Some points, each followed by its number:
-0.81  0.54  1.91  0.26  0.63 -0.16 -0.39 -0.26  1.51  0.84  1.15  0.12  0.87  0.59 -0.37 -0.75 -0.34 -0.85 -0.97  0.35  1.13  0.00  0.30  1.50  0.52  0.41  1.67  0.65 -0.47 -0.59 -0.66 -0.15 0
-0.63  0.20  3.61 -0.47 -0.16  0.65  2.51  0.00  1.80  2.74  2.21  0.03 -1.60  0.65 -1.61 -2.47 -2.34  0.01 -0.33  0.96 -1.69  1.06  0.25 -0.67 -1.61  0.19  0.24  0.49  1.52 -1.21 -0.09 -1.56 1
 0.10 -0.06  0.90 -0.42 -1.11 -0.31  0.76 -0.14  0.67 -0.22  0.64  0.81 -0.09 -0.58  0.37 -0.22 -0.18 -0.27  0.15  0.72 -0.87  0.90 -0.82  0.61 -0.96  0.16  0.14 -0.19 -0.82 -0.19 -0.53  0.97 2
 0.38  0.28  0.75  0.17 -1.85 -0.51 -0.98  0.02  0.98 -1.53 -0.32  2.07 -1.17 -0.88  0.71  0.66  0.54 -0.89 -0.32  0.83 -1.81 -0.27 -0.10  1.38 -0.82 -0.31  0.34 -0.10 -1.76  0.97 -0.74  2.61 3
 0.20 -0.18 -0.44 -0.92  0.39 -0.27  2.11  0.07 -0.46  1.96  0.75 -1.31 -0.04  0.08 -0.45 -1.05 -0.97  0.59  1.18 -0.63  0.52 -0.16 -0.83 -0.79 -0.05  0.06 -0.86 -0.31  1.19 -0.57  0.49 -2.19 4
 0.35 -0.88 -2.66 -0.35  0.05  0.17  1.03  0.02 -1.72 -0.63 -0.63 -1.22 -0.39 -0.66  0.46  0.73  0.84  0.53  1.09 -0.84 -0.37 -0.40 -0.69 -1.57  0.31  0.20 -1.47 -0.62  0.49  0.31  1.05 -0.51 5
-1.71 -1.36 -0.44  2.96  1.53  1.19 -1.11  1.07  0.62 -3.37 -0.53 -0.56 -1.21 -0.45  0.10 -0.30 -0.61  1.40 -0.80  2.62 -0.56  2.26  0.93 -0.60 -1.21 -0.48  0.97 -0.09  1.48 -0.39 -0.19  0.02 6
-3.80 -2.09 -2.46  4.67  4.30  1.39 -3.71  1.71  0.35 -5.62 -2.05 -1.27  0.46  0.17 -0.15  0.19 -0.24  2.14 -1.56  2.73  1.92  3.20  1.63 -0.62  0.19 -0.80  2.53 -0.71  2.11 -0.68 -0.19 -0.34 7
-0.14 -0.40 -0.08 -0.64  0.71  0.79  2.02  0.09 -0.41  1.59  0.81 -1.26 -0.02  0.20 -0.76 -0.99 -0.93  0.82  0.63 -0.53  0.39  0.48 -1.17 -1.29 -0.54  0.19 -0.83  0.00  1.42 -1.07  0.56 -2.15 8
-1.01  0.07  0.66  0.96  0.49  0.80  0.63 -0.23  0.97  0.23 -0.08 -0.49 -0.80  0.20 -0.25 -0.82 -1.08  0.33 -0.74  0.78 -0.88  0.52  1.39 -1.45 -0.22 -0.28 -0.47  0.96  1.31  0.26  0.89 -0.60 9
-0.65  0.06  0.29  0.62  1.57 -0.10 -1.67 -0.05 -0.05 -0.47  0.92  0.60  1.26  0.25 -0.24  0.42  0.68 -0.30 -0.29 -0.08  1.57 -0.16  0.11  1.03  0.56 -0.40  1.86 -0.20 -0.67 -0.54 -0.71  0.34 10
New points follow, each followed by the numbers of its two nearest points above, looking only along the 5 directions in which the numbered points spread most, nearest first.
-0.39 -0.49 -2.09  1.06  0.68  0.26 -0.87  0.23 -0.69 -1.24 -1.41 -0.37  0.53 -0.20 -0.02  0.96  0.60  0.08  0.27 -0.47  0.33  0.19  0.86 -0.60  1.05 -0.15 -0.31 -0.31  0.49  0.56  0.42  0.11 5 10
-1.04 -1.10 -0.11  1.01  0.83  1.04 -0.03  0.95  0.06 -1.91  0.62 -0.66 -0.28 -0.50 -0.16 -0.75 -0.28  0.93 -0.12  0.98  0.46  1.53 -0.75 -0.01 -0.99 -0.12  0.85 -0.91  0.50 -1.27 -0.14 -0.73 6 2
-4.18 -1.99 -0.50  5.17  4.43  1.53 -4.05  1.97  0.99 -5.57 -1.11 -0.34  0.35  0.20 -0.41 -0.35 -0.71  1.70 -2.55  3.22  2.40  3.42  1.62  0.34 -0.51 -0.73  3.66 -0.27  2.01 -1.45 -0.69 -0.29 7 6
-1.73 -1.90 -2.77  2.68  1.86  1.01  0.01  0.80 -0.61 -3.15 -1.87 -2.24 -0.96 -0.19 -0.24  0.51 -0.24  2.17  0.03  1.32 -0.41  1.89  0.66 -2.67 -0.46 -0.53 -0.73 -0.33  2.91  0.22  1.38 -0.86 6 5
 1.26  0.44  1.80 -1.75 -1.78  0.74  0.73 -0.45  0.29  1.68  0.99  1.51 -0.45 -0.41  0.35 -0.19  0.19 -1.29  0.08 -0.04 -0.98 -0.89 -0.55  0.90 -1.02  0.03 -0.09 -0.09 -1.57 -0.20 -0.65  0.76 2 3
-0.69 -0.22 -1.52  0.97  1.45  0.23 -1.15  0.18 -0.62 -1.07 -1.32 -0.25  0.87  0.54 -0.21  0.86  0.77  0.64 -0.42 -0.44  1.14  0.20  0.33 -0.50  1.16 -0.34  0.69  0.03  0.54  0.79  0.55 -0.15 10 5
 2.93  1.29 -2.67 -2.92 -1.92 -1.23  1.46 -1.47 -2.41  2.80 -2.17 -0.33  0.32  0.51  0.41  2.08  1.89 -1.17  1.91 -4.09 -0.05 -2.83  0.50 -0.89  2.20  0.65 -3.70  0.05 -0.51  2.44  1.90  0.68 5 4
 0.27 -0.15 -2.29 -0.58 -0.16 -0.10  0.21 -0.31 -1.19  0.47 -0.79 -0.81  0.95  0.26  0.19  0.68  0.67  0.66  0.62 -1.45  0.72 -0.39 -0.22 -0.80  1.27  0.11 -0.86 -0.11  0.36  0.17  0.73 -0.34 5 4
-2.06 -1.15  0.33  2.84  1.54  0.79 -0.78  1.23  0.31 -1.93  0.02 -0.63 -0.23  0.03 -0.63 -1.16 -0.99  1.43 -1.03  2.03  0.73  2.22 -0.23 -0.22 -1.01 -0.57  1.85 -0.47  1.38 -1.84 -0.74 -1.34 6 9
-0.78 -0.52 -1.94  1.51  1.20  0.17 -1.64  0.43 -0.16 -2.18 -1.37 -0.22  0.58  0.23  0.18  0.75  0.70  0.80 -0.36  0.28  1.32  0.25  0.88 -0.15  0.91 -0.70  0.57 -0.13  0.49  0.51  0.10  0.44 10 6
-2.07 -1.18 -0.87  2.85  3.15  0.97 -1.74  1.04  0.27 -2.07 -0.81 -0.88  0.79  0.38 -0.73 -0.25 -0.43  1.25 -1.40  1.00  1.64  1.49  1.08 -0.30  0.90 -0.24  1.56 -0.15  1.85 -0.47 -0.39 -0.79 6 7
-3.01 -1.99  0.38  4.01  2.54  1.76 -1.43  1.61  1.60 -3.81 -0.21 -0.98 -1.06  0.29 -0.84 -1.28 -1.49  1.59 -1.53  3.30 -0.12  3.20  0.98 -1.13 -1.50 -1.01  2.09  0.27  2.36 -1.20 -0.17 -0.90 6 7
 0.74 -0.70 -2.45  0.26 -0.50  0.22  1.08  0.01 -0.70 -1.77 -1.62 -0.74 -1.55 -1.01  0.58  0.92  0.73  0.55  0.56  0.18 -1.70  0.22  0.21 -1.82 -1.29  0.05 -2.60 -0.25  0.58  0.87  0.82  0.87 5 9
-1.31 -1.08 -0.44  1.65  1.16  0.37 -0.53  0.54  0.00 -1.92  0.29 -0.43 -0.31 -0.48  0.30 -0.61 -0.38  1.37 -0.19  1.14  0.29  2.12 -1.05  0.16 -1.25 -0.12  1.50 -0.16  0.65 -1.34 -0.40 -0.79 6 10
-3.63 -2.15 -1.64  4.98  4.57  1.91 -4.01  1.84  0.75 -5.87 -1.24 -1.23  0.69 -0.44 -0.26  0.01  0.20  2.08 -1.60  2.81  2.05  3.15  1.65 -0.34  0.07 -0.94  2.98 -0.24  1.87 -0.63 -0.36  0.03 7 6
-1.04 -0.27 -0.46  1.02  1.18  0.74 -0.50 -0.09  0.68 -0.73 -0.82 -1.24 -0.22  0.66 -0.24 -0.19 -0.31  0.67 -0.35  0.31 -0.34  0.78  1.72 -1.69  0.39 -0.64 -0.62  1.01  2.28  0.66  1.06 -0.42 9 6
-1.57 -0.13 -0.96  1.72  2.99  0.48 -1.48  0.54 -0.38 -0.84 -0.14 -1.01  1.88  1.05 -0.73 -0.20 -0.37  1.96 -0.57 -0.21  3.04  0.69  0.52 -0.32  1.62 -0.52  1.32  0.12  1.52 -1.02 -0.06 -1.42 10 0
-0.22 -0.38 -2.66  0.29  2.01  0.22  0.22  0.05 -1.30 -0.21 -0.77 -1.68  1.28  0.32 -0.38  0.16  0.65  0.81  0.62 -1.00  1.13 -0.18  0.18 -1.42  1.14 -0.18 -0.81 -0.12  1.75  0.04  1.13 -1.21 5 4
 3.28  0.66 -1.60 -3.80 -3.02 -1.55  2.50 -1.46 -1.74  2.66 -0.41 -0.13 -1.07  0.27  0.69  1.42  1.29 -1.12  2.04 -2.72 -2.38 -2.70 -1.12 -1.37  0.23  1.03 -4.34 -0.14 -1.22  2.03  1.41  0.97 5 4
-0.88 -1.00 -1.55  1.78  1.22  0.13 -1.60  1.25 -0.11 -2.96 -0.95 -0.27 -0.36 -0.35  0.45  1.12  0.64  1.05 -0.26  1.02  0.29  1.24 -0.34  0.72 -0.47 -0.26  0.94 -0.83 -0.09 -0.07 -0.46  0.67 6 10
